Families of rows that turns and mirrors carry onto each other, the same ones carrying the whole set onto itself: the rest of each named row's family, in list order:
9 families of 3 rows:
deled: [-0.51  3.41 -0.21  3.70  1.30 -0.80 -1.94 -0.98 -0.75]
gil: [-1.88  2.97  0.27  0.25  1.88 -0.90 -0.97 -0.72  3.20]
vom: [-0.92  1.38  1.52  0.42 -0.98 -2.65  0.67 -1.24 -0.34]
pifet: [-0.34  3.24  0.03  3.49  1.52 -0.69 -1.84 -1.59 -0.90]
vep: [-0.96  3.10 -0.22  1.13  1.60 -0.62 -0.32 -0.77  3.54]
gobig: [ 0.21  3.20  0.32  3.16  1.56 -1.17 -1.79 -1.74 -1.14]
gitub: [-0.79  1.11  1.07  0.25 -1.01 -2.63  0.00 -0.52 -0.29]
mebe: [-0.06  3.27 -0.08  4.15  1.56 -1.29 -1.36 -0.75 -0.49]
budu: [-1.35  3.45 -0.08  0.65  1.71 -0.97 -0.17 -0.82  3.36]
beb: [-1.17  1.42  1.37  0.28 -0.93 -2.89  0.28 -0.47 -0.33]
Sevot: [-0.63  3.02  0.35  4.07  1.46 -0.56 -1.27 -1.44 -0.76]
nata: [-1.48  3.18  0.03  0.68  1.61 -1.07 -0.06 -0.92  3.66]
kigop: [-0.23  3.06  0.03  3.82  1.48 -0.66 -1.69 -1.08 -0.70]
Furat: [-0.93  0.74  1.18  0.63 -0.60 -3.18  0.12 -0.54 -0.23]
vena: [-0.72  1.37  1.54  0.79 -0.76 -3.24  0.38 -0.64 -0.24]
mul: [-1.40  3.31  0.31  0.62  2.30 -1.47 -0.41 -0.83  3.28]
gak: [-1.46  0.42  1.31  0.55 -0.09 -2.81  0.44 -0.60  0.01]
gose: [-1.20  0.92  1.32  0.62 -0.44 -2.91  0.34 -0.40 -0.54]
vib: [-1.87  3.31  0.60  0.50  1.95 -0.79 -0.14 -0.95  3.24]
nove: [-1.16  0.90  1.55  0.67 -0.57 -2.89  0.26 -0.22 -0.25]
Vos: [-0.15  3.48  0.38  3.66  1.46 -0.77 -2.01 -1.53 -0.72]
rada: [-1.64  2.98  0.43  0.71  2.07 -1.00 -0.38 -1.10  3.41]
bipi: [-0.44  3.47  0.48  3.98  1.11 -0.81 -1.59 -1.25 -0.78]
mov: [-1.78  3.55  0.26  0.91  1.96 -1.30 -0.45 -0.85  3.36]
Rud: [-0.66  1.16  1.13  0.41 -0.66 -3.14  0.37 -0.71 -0.21]
zalin: [-0.38  3.39  0.26  3.67  1.49 -1.08 -1.94 -1.64 -0.78]
denur: [-1.23  3.21  0.32  0.74  1.88 -0.91  0.01 -0.89  3.53]

The rest of the family of mebe: gil, vom
The rest of the family of pifet: Furat, denur
The rest of the family of gitub: Sevot, mul
The rest of the family of gak: vep, gobig
The rest of the family of nove: budu, zalin

